cols: P N J Q
Kare: [195 115 117 120]
fuvez: [126 126 126 126]
bome: [126 123 130 164]
sug: [ 94  94 130  98]
mavi: [185 140 120 154]
rorag: [102 126 125  79]
refu: [180  89 122 134]
senof: [200 120 118 137]
howmany fuvez: [126] => 4
col: [130 130 120 125 122 118] => J

cols: X S W F A T Y U
fil: [127 121 111 124 137 120 145 136]
tula: [129 122 122 129 131 153 144 131]
tagiv: [142 150  61 154 114  64 173 164]
mit: [120 122 163 128 129 150  81  86]
Ren: [100 119  93 104 138 111 122 118]
col: [154 128] => F
where: [163] => mit, 2
where: [154] => tagiv, 3

cols: V K D B
kemer: [129  69 129 129]
Gerid: [ 45 125  45  44]
Tudof: [129  69 137 135]
lozuz: [127 127 127 128]
col: [125  69 127] => K
howmany Gerid: [45] => 2
has: [129 129  69] => no
where: [128] => lozuz, 3

cols: R M G C L Z E
tuko: [113 102 194 128 189 130  81]
bod: [152 116  85 112 103 117 195]
fufen: [129 116 121 107 135 107 148]
where: [102] => tuko, 1
col: [ 81 195] => E
where: [128] => tuko, 3
has: [195 128 189 130  81] => no
howmany fufen: [116] => 1
where: [194] => tuko, 2

cols: rulaz sipos derak rade
nir: [108 186 163  62]
pivul: [144 165 131 141]
Mokip: [ 92 155 175  90]
fem: [ 92  91 175  90]
vevup: [161  64  85 193]
kel: [103 144 126 132]
col: [144  92  92 161 103] => rulaz
has: [ 91 175  90] => yes
where: [131] => pivul, 2
has: [ 64  85 193] => yes
howmany fem: [175] => 1
where: [64] => vevup, 1

cols: suz Gatu sapet Rupo
boka: [132  67 137 124]
rir: [183 165  74  41]
dipi: [124 173 186 107]
digot: [168 171 171 168]
tek: [132  96 137 124]
Git: [112 167 200 185]
Basov: [153 131 198 177]
dul: [ 92 204 108  81]
leto: [ 97 134 101 131]
vegu: [ 97 134 141 131]
tobe: [ 67  91 115 132]
where: [200] => Git, 2
col: [167 131] => Gatu
howmany digot: [168] => 2

cols: zon Leb Sizun tunor
tulup: [ 93 159 169  71]
pek: [ 47 108  47  47]
moza: [ 84 150 163 188]
Pul: [174 139  57 174]
vilo: [169  58 122 103]
ver: [174 139  57 126]
Muvoz: [ 46  94 180  58]
col: [159 108 150 139  58] => Leb
howmany pek: [47] => 3
howmany Pul: [174] => 2
has: [ 46  94 180  58] => yes
col: [ 93  47  84 174 169 174] => zon
where: [93] => tulup, 0
has: [ 47 108] => yes

cols: Maf bapa Tif mekat takop mok
sako: [145  80 134 142 144  72]
rimim: [114  57 145 141  56 150]
Damu: [ 41 100 145  68 174  68]
mig: [ 41 100 145  51 181  82]
rivi: [121 133 115 125  48 148]
has: [121 133 116 125] => no
where: [125] => rivi, 3
howmany rimim: [145] => 1
has: [ 51 145 100] => no
col: [145 115] => Tif
has: [146  51 181] => no
has: [ 41 100] => yes

cols: vesu lar Vefe sabo lif
dogo: [100  97 157 115 134]
nolo: [ 99 174  99 111  99]
Zak: [151 107 128  98 174]
howmany nolo: [100] => 0
has: [100 111] => no
col: [134  99] => lif
where: [97] => dogo, 1
has: [174  99 111  99] => yes

cols: Gobun Fab vozek vuv bitor tave tigal zivet
zut: [125 126 123 126 136 117 132 126]
lodez: [151  63 120 164 132 128 109 127]
fidek: [125 126 124 126 136 152 132 125]
satug: [151  63 123 164 132 128 109 159]
Zusi: [151 151 164 164 164 151 109 151]
col: [128 152] => tave
[125 126 124 126 136 152 132 125] => fidek
howmany Zusi: [151] => 4
col: [164 126 164] => vuv

cols: Lilo Geg timeb poziv diso Rog bav Koni vev
tobem: [217 146 195  68 174 185 144 123 159]
Fef: [142 215 157  68 193  86 167 106 109]
nisi: [124 204 128  86 157  57 133  49 118]
Tob: [147 187 129 130 129 187 116 101  80]
Zomam: [121  39 179 213 184 151 196 183 148]
vuton: [212 107 188  91 177 199 197 208 123]
til: [170 174 167 143  69 174 106 137 106]
has: [118  49] => no
has: [106 174  69] => no
col: [107 174] => Geg
howmany Tob: [130] => 1

cols: Vipi Fim ged nez
seza: [176 139  90 167]
Delab: [161  84  76 156]
Dat: [214 136  98  88]
biz: [177 139  90 162]
fafon: [146 145  64  91]
col: [139  84 136] => Fim
where: [176] => seza, 0
where: [167] => seza, 3
col: [156  88] => nez
has: [176 139] => yes
col: [90 76 98] => ged
has: [145  64  91] => yes

cols: Nuneg duva Ven gabu fivu Kigar ribuf fiz
kize: [ 74 133 166 188 172 186 171 139]
mavu: [186 139  69 183 129  97  58 156]
Far: [197 205 197 140 166 102 178 140]
fov: [ 75 179  75  75  75 167 167 167]
where: [178] => Far, 6
has: [129  97  58 155] => no
howmany Far: [140] => 2
howmany fov: [75] => 4

cols: gite nul meba Dasek
Taz: [136 102 117 128]
rafi: [141 104 106  59]
Refuv: [123 100  87  58]
lovep: [158 128 111  62]
tofa: [162 108  93  63]
kud: [127 101 140  59]
Vipim: [123 100  87 123]
voz: [136 128 117 128]
mim: [118 100 102  61]
rara: [128 128 122  59]
tesun: [123 100  87  60]
where: [101] => kud, 1
where: [140] => kud, 2
howmany Vipim: [123] => 2

cols: daf det Dut faso gik
Fuzib: [115 155 146 200 152]
sal: [116 200 144 200 200]
Nageg: [116 154 117 189 141]
howmany Fuzib: [155] => 1
col: [146 144] => Dut
where: [152] => Fuzib, 4
where: [154] => Nageg, 1
col: [155 200] => det
howmany sal: [200] => 3

cols: Lep Suse fotaz Fufez
gevu: [135 197  95  78]
sekip: [135 197  95 106]
fakef: [ 95 169  95  95]
howmany fakef: [95] => 3
has: [ 78  95 197 135] => no

